Each row is where one point has got to under a steady rotation. How many ticks took it there?
The counts run from 0 to 593.
[ -9   3  -7  15 -19  21   6 -22 -22   6 -24  -5  10 -24 -20  -6   6  -8
   4  -4   7  -1   1 -21   5  10  -1  -7   5  -3  13   0 -15  12  16 -14
 -14   9  28  11  28 -10  -7   8  -7  12 -12   4   4 -32  27  15   8  13
  22   4  25  10 -13  12   9 -13 -27  -4 -12 -17   8  -2  18  -9 -21  16
   3 -16   4  -8   7   4   6   8] | 196
[-13  10  -7  12 -17  17   4 -23 -17  22  -4 -10   0  -9   4   7  24 -17
  11  -1   7 -18   1 -21  -9  12   9  -6  -3   3  -3  -1  -8  -4   3 -16
 -15  -2   6  10  30   9 -11  -8   1   2   4  26 -18  -4  10  15  19  25
  34   5  23   0 -17  -4   7 -11 -28 -10 -10 -12  13   2  22 -13 -23  -2
  10 -15   3  21   2  -9  17  12] | 379
[-14  13  -8  16 -12  21   7 -21 -20  27  -3 -22   7  -2  -2   4  11  -7
   8  -1  10  -8   1 -18 -17   1  20  -8  -2   0   9   9 -13   6   7 -19
 -16  10   4   7  12  13 -10   6 -14   7   5   7 -18  -4   6  11  24  23
  15  16  21   7 -23  -2  -4 -14 -14  -6  -5 -11  27   9  18 -12 -20 -13
   2 -10 -12  24   3 -12  15  14] | 328
[-20   3  -5   7 -15   9   1 -23 -24   9 -20  -1   6  -9 -14  -4   9  -6
   0   0   5  -8   6 -19   6  22   0 -11   1   8  -7  -9 -15   2   3 -22
 -13   2  23  10  33 -10  -2   0  -8  16 -13  15  -6 -24  19  11  12  14
  30   5  14   2 -14  14   9  -9 -34  -9 -14 -20   3  -3  26  -8 -33   9
   1 -10  10   5   0   3  18  12] | 420
[-15   3 -12  26 -12  15  12 -13 -15  19  -3 -21  12 -13 -15  -3   2  -3
   5   1   6   2  -3 -34 -10   9  16 -13  -4  -7  14  19 -12  10  12 -21
 -20  19  11   5  19   0 -15  10 -22  20  -1  -8  -4 -18  14   8   5  35
  17   5  24  20 -18   6 -10 -22 -15 -13  -2 -12  11  -2  15  -1 -31   6
   3  -2 -15   8  15  -2   7   8] | 551
[ -8   7 -10   2 -15  17   1 -18 -12  23 -23 -15  17  -1  -5  -4  10   8
   6  -1   8 -12  -4 -19  -4  17  11 -16 -15   5  -6   9  -9  -2   5 -24
 -13  19  -1  -2  18   9  -6  -1 -18  12  -5   6  -4  -4   5  27  -1  44
  28  11  15   8  -7   8  -4 -12 -21  -8 -14 -16  27   4  13  -9 -35  -1
 -12 -24   4  14  12  -5   6  12] | 341
[-14  -1  -5  10 -29  20   6 -23 -22  17  -3  -4  12 -15  10  -7  11 -18
  13  -6  -2 -11   8 -24 -11  26   2 -16  -4   0  13  12 -12  -1  20 -25
 -11  23  24   3  28  -7 -17   0  -8  13   2  -2   0 -28  17   9  -6   9
  29   8  31  20  -8   6   2  -6 -19   4  -3  -9  -5   1  11   0 -28  -8
  12  -3   0   5   3  -2   7  -8] | 209
[ -3  17  -6   6  -9  23  11 -33 -11  30  -5 -19  11 -17   3  19  19 -10
  -3  -3   0 -13   1 -20   0 -10  15  -8 -16  -1  12  22  -1  13   3 -11
 -22  24  18  -2  18   6 -16   3 -13  22  -5  -3  -5 -13   6  22  16  17
  20  22  17  21 -15   7  -5  -6  -2  -1   3  -3  14  -8   6 -10 -41 -14
   1 -14  -2   9   9 -11   4   6] | 6
[ -9  17   5  10 -12  12  -1 -34 -24  14 -21   2   2 -10   2   9  19 -12
   1  -8   7  -5   5 -16  -2  13  -8  -9  -5  -3   2   2  -9   3  -6 -19
  -6   4  26   1  29  -2 -23  -2   5   9 -12  16  -5 -29  19  17  12   6
  31   6  19  10  -9  19  -3  -6 -15  -1  -9  -7  11  -5  19 -13 -39   9
   3 -23  12   1  -4 -12   9   0] | 441
[  1   6  -4  21 -10  23  15 -13  -4  21 -17 -23  17 -16  -9  11  15  -8
   7   1   0   1  -2 -17   4  -1  27  -2  -2   1   3  21  -5  11  11  -9
 -18  27  15   8  11   0  -3   9 -12  18 -14 -13  -8 -17   8  17  21  27
  17  18  20  20 -15  -2  -1 -10 -23  -6 -10  -7  22  -4  15  -6 -24  -8
   1 -25  -4  12  20  -2   0  19] | 283
[-12   2  -2  13 -14  18   6 -14 -18   5 -17   2  20 -11 -11  -6  10 -13
   1 -13  -1  -7   3 -13  11  16   1  -7 -14  -8   1  13  -5   3  -3 -22
 -11  18  28   6  20  -1 -20   3  -7  21 -16  -1  11 -25  23  19  -4   8
  25  10   8  27 -10  15   0  -7 -19   4  -4  -7   9 -11  18   2 -40   4
   2 -23   8  -9  -3  -6  -1  -2] | 485
[ -7   5  -7  13  -8  20   7  -9 -15  13 -25 -17  12 -16 -10   8  10 -10
   2  13  -1  -2  -5 -14   2  10  22  -1  -8   5   2  23  -7   2   7 -15
 -20   9   6  -3  12   7  -4   7 -12  24  -3  -1   0 -12  12  23  19  24
  22  14   0   9 -21   1   1 -12 -11 -13 -11 -17  28   0  25  -6 -38 -12
  -1 -24   4   9   8  -6   3  25] | 319
[  4  13 -10  15  -4  20   7 -31  -8  28 -14  -4  11 -22  -5  11  20  -9
  -3  -3   3  -4   1 -12   1  -6  12  -7 -21   2  12  13  -9   8  -4 -13
 -18  21  13   1  26   9  -9   9 -11  13  -9   1   9 -16  11  24  19  27
  16  19  12  19 -11  10   0  -2 -12  -9   0  -5  11  -8  13 -12 -38  -7
   4 -23   8  -7  10  -8   0  11] | 5
[ -8   5 -15  20  -7  20   2 -20 -14  20 -11 -21  14 -22 -17   7   8   2
  -3  -5   3   2  -4 -22  -5   0  11 -10  -7 -10  17  20 -16   5  12 -19
 -20   6   3  -6  20   4  -8   7 -13   9   4   0  -5   1  10  25  14  33
  21  12  17   5 -23   0   1 -19 -11 -18  -4 -15  16  -1  13 -14 -27   1
   6 -17 -10   1  18  -4   7  12] | 587
[ -8  -4 -13  19 -18  15   6 -11 -13  14 -18  -7   6 -17  -1   9  17  -8
   7   1   1   0  -2 -10  -1  13  10  -2  -9   5   4  17 -18  -9  -2 -29
 -23  19   8   9  15  15  -9   3 -16  16  -2   7   7  -6  17  20  27  28
  26  14   3  11 -20  -3   1 -22 -16 -20  -2 -11  17   2  29  -2 -31  -5
   0 -15   8   0   5  -5   7  19] | 322
[ -2  11 -16  12 -16  18   3 -13 -11  33  -9 -19   2 -14   5  19  21 -19
   9  -1   3  -5  -1 -13   2   0   9  -4  -5  -4   0  26  -6  -6   2  -8
 -16  19   6   4  13  18 -23   0 -12   9   3   8  -2 -11  12  21  21  21
  21  10  11  13 -20  -7   1 -14 -11 -10  -4  -4  22   3  16  -4 -25 -15
  17 -29   0  13   4 -14   2  11] | 314
[ -6   1  -9  -1 -18  17   2 -16 -16  19 -14  -4   3  -8   3   8  24 -17
  16   4  -1 -14   3 -19   0  23   8  -5  -2  11 -14   5 -10 -13   9 -25
 -14   3  10   2  26  -3  -7 -13  -3   4   0  24 -12  -8   9  19  13  21
  41   6  15   3  -9   0  12 -10 -28  -9 -12 -18   7   2  18  -7 -27  -8
   8 -21  12  18   6   0  10  14] | 383
[-21   4  -3  15 -12  12  -3 -23 -18  17  -2 -16   8  -4   3   4  16 -19
  11  -4   1 -24  -6 -30   3  22   4  -2  -3  -2  -9   6   6  -4  13  -9
 -13   0  10   3  27   1 -25 -14  -2  11   7  27 -17  -2   9  15  -3  21
  35   0  25   7 -13  -3   3 -12 -20  -2 -12 -17  12 -11  12  -3 -25  -3
  12 -27  -4  26   4  -6  11  10] | 122
[-12  13   2   8 -14  15   1 -30 -20  19  -1  -8   7  -8   4   6  19 -15
   5  -2   1 -24   5 -26   2  18   1 -12   0   1  -7   4   0   6  11  -7
 -10   7  22   4  29  -8 -15  -7   2  13  -4  16 -23 -18   9  12  -2   8
  32   4  33  13  -8   5   5  -2 -18   4 -14 -10   2  -2   7  -6 -31  -5
  12 -16  -2  20   4  -4  14  -2] | 429
[ -4  -1 -12  18 -14  28  14 -15 -17  10 -19  -9  14 -28 -11   0   4 -20
   3  -5   3  -9   1 -16  18   1  21  -2  -7  -3   4   8   0  13  24   0
 -15  16  20  11  17  -4  -9  10 -10  22 -13  -2   6 -23  20  14  15  12
  25  14  16  22 -15   2   5 -11 -12  -3  -9 -12   9 -10  16 -11 -19   0
   6 -22   2   2  14   2  -2  19] | 236
[-15   2  -8  13 -11  11   1 -24 -15  14 -13  -9   5  -5  -7   7  16  -7
   5 -11  10   0  -4 -14  -6  16  -7  -6   1  -2   2  15 -21  -7 -10 -27
 -20   5  15   6  19   9 -14  -6  -8  12  -2  18  -4  -6  20  25  22  22
  27   9   7   5 -22   4   1 -20 -22  -9  -6 -11  21 -10  26  -4 -35   6
   5 -29   9  -4 -10  -3  14   9] | 98
[-16  -2  -1  16  -3  19   7 -13 -14  10 -12 -14  15  -9 -21   3  14  -8
   2   0   2  -9  -4 -20  13  18  13   6   1   4  -6  11  -9   0   6 -13
 -14  -2  13   9  17   0  -1  -9  -7  14 -10  20 -10  -2  14  24  12  18
  33   9   3   6 -24   0   8  -6 -26  -3 -17 -24  24 -12  25  -9 -29   5
   4 -33   6  17   2   0   8  24] | 106
[ -7  16  -1  11 -13  16  -2 -24 -19  13  -4   2  14 -10  -3  -2  25 -13
  12  -8   6 -19   2 -19  13  18   0  -8  -7   4  -8 -11  -6   9   4 -15
  -1  13  25  14  31  -4  -6 -12  -2   2 -13  14 -12 -14  15  10  13  12
  30  22  25   8 -17   6   1  -3 -36   2  -7 -18  13 -11  18  -5 -18   8
  -3 -29   9   8   7  -9   9   9] | 427
[  0   4  -7  13 -25  20  10 -24 -15  22  -8  -3   8 -11  13  -3  18 -12
  21 -10   4  -9   2 -14  -8  10   4 -12 -13  -1  13  14 -12  -3   6 -27
 -12  28  15   5  21  14 -23   5 -10  14   3  -3   5 -15  26  15   5  21
  22  13  21  23  -6   3  -7 -10 -11  -2  -1   2   7  -1  14   0 -21 -11
   0 -24   0  -4   7 -22  -2   0] | 260
[-14   1   1  22  -3  30  12 -28 -20  13 -15 -12  10 -23  -9   2  12 -13
  -7 -20  -3  -2   2 -25   8  -3  12  -5 -10 -16  11  13  -2  15   6  -6
 -15   7  25   6  25  -6 -26   5  -2  18 -15   9   3 -20  18  21   0  13
  26   9  18  21 -16   6  -1  -9  -4  -4  -8  -9   6 -22  14 -20 -33   4
   5 -20  -3  -2   9  -1  -2  12] | 493
[ -9   6  -4  25 -14  15  15 -13 -16   6 -13  -5  10 -13   6   7  10 -29
   3   0  -1  -1   0 -24  -6  23  13   0  -4  -7   6  24  -5  -9  11 -15
 -20  24  15   0  10   6 -22   4  -3  21  -2 -11   4 -30  19   6  11   9
  24   6   9  21 -10   5 -10 -22  -2  -2   2  -4   9  -9  24  -5 -30 -10
   9 -19  -1   4   0 -21  -1   3] | 531
[-15  -5 -10   9 -13  24  11 -22 -14  17 -15 -13  12 -25  -8   4   5  -5
  -3   1  -1 -14  -1 -17   8  -3  13  -8 -11  10   7  14  -3   5  12  -4
 -27  23   6   7  17   8 -14   9 -23  35  -6   3   2 -10  12  16   7  24
  22   2   7  17 -13   8   4 -14  -4  -7  -8 -10   8  -7  18  -5 -41 -19
   7  -6   9  12   7   1   8  13] | 13
[-12   3   2  -3 -14  14   7 -24 -26   8 -21  -8  17  -9  -9   6   3  -5
  -2  -4  -1 -19  -1 -11  15  21   1  -9  -6  -2  -6  10  -8   2   2 -19
 -14   6  17   3  20   4  -9 -10  -3  17 -10  10   0 -16   9  26  18   7
  32  18   2   0 -11   7   9  -6 -16  -4 -10 -20  18  -3  21  -6 -40  -3
 -15 -28  19   8  -6  -4  14   8] | 402
[ -1  -7 -13  17 -31  23  18 -10 -16  14 -15 -14   4 -13   6  -5   9 -14
  17   1   0 -10   2 -18 -15  10  21  -3 -10   7   4   9 -19  -8  13 -23
 -22  24   8  13  17  12 -13   5 -19  16   1   6   1  -9  22  12   8  26
  25   5  13  16 -14   0   1 -26 -16  -9 -14  -5  12   3  24  -2 -13 -12
   8 -16   6  10  12  -1   3  17] | 289
[  6   6  -4  16 -16  24  10 -24 -12  20 -21  -6   7 -25  -7   9  16 -16
   1 -14   4   0   4 -13  12  -5   9  -3  -3 -11  12  16 -11   7  10 -10
 -11  24  26  13  21  -1 -16   7  -9   9 -17  -1   9 -27  23  22  19  13
  17  14  23  13 -11   3   6 -13 -13  -6  -9  -5   9 -17  14  -4 -17   8
   7 -32   2 -14  14  -5  -1  14] | 232
[ -3   7  -3  20 -14  17   8  -8 -16   7 -25  -8  14  -6  -2  -7  12 -18
   8   8   4  -8  -4 -23 -11  25  18 -10  -8   2   6  23  -8 -12  16 -23
  -8  24   6   0  13  -4 -14   2  -8  14   5 -12   5 -23  16  15   1  24
  29  12  13   9   0   8  -8 -13 -15  -8 -11 -13  14  -1  19  -1 -29  -2
   1 -25   2  11  17 -17   3   4] | 564
[ -9   0   1  10 -17  21   6 -24 -19  15  -6  -8  21 -17  10   3   8 -15
   4 -17  -3 -18   5 -22  11   5   8 -10 -14 -13   8  18   5  13  17 -13
 -13  17  21  -4  24  -5 -23  -7   2  17  -8  -2   2 -10   9  21  -2  12
  35  20  25  23  -5   3  -3   0  -2  -1  -2 -10   1 -15  -1 -11 -30 -11
  -2 -16  -7   4  17 -13   0   0] | 219
[-13  10  -4  12 -12  17  -3 -22 -13  21   6  -9   8  -4  -1   8  25 -14
  14  -4   5  -6  -2 -24 -12  24  -1 -11   5   5  -1   4  -8  -4  -1 -26
 -12   3  16   3  25  -7 -10  -9   1   0   1  20 -22  -5  13  12   5  22
  32   6  21   8 -19   0  -2 -15 -38  -5  -8 -14   8  -5  17  -8 -28   1
  11 -21  -2  18   1 -11  12   4] | 119
[-12  -4  -4  20 -20  24  22 -15 -23  13  -3 -16  10 -10   5  -8  10 -16
  11  -5   0 -12   0 -26  -4  15  24  -4   3  -2   3  11   2   0  22  -9
 -19  20  17  10  21  -1 -26  -2  -9  19  -3   6  -8 -17  13   5 -10  15
  29   6  25  25  -8   8  -2 -13 -13   6 -18   0   1 -13  16 -11 -12  -6
   7 -19  -8  18  13  -6   4   4] | 512
[-21   1  -4   7 -31  18  11 -27 -29  12  -6 -17  14  -9  -7  -5  -4 -10
  -2  -9   2 -15  -5 -24   3  12   0 -13   8 -12   9   7  -8  15  28 -11
 -16  14  25  12  24  -2 -21   0 -10  26  -2  -5  -4 -23  18  13   9   0
  23   9  33   9 -15   6   4 -16  -7   3  -5 -17   8   1   6  -6 -27   4
   2  -7  -8   8   0   0  17  -4] | 194
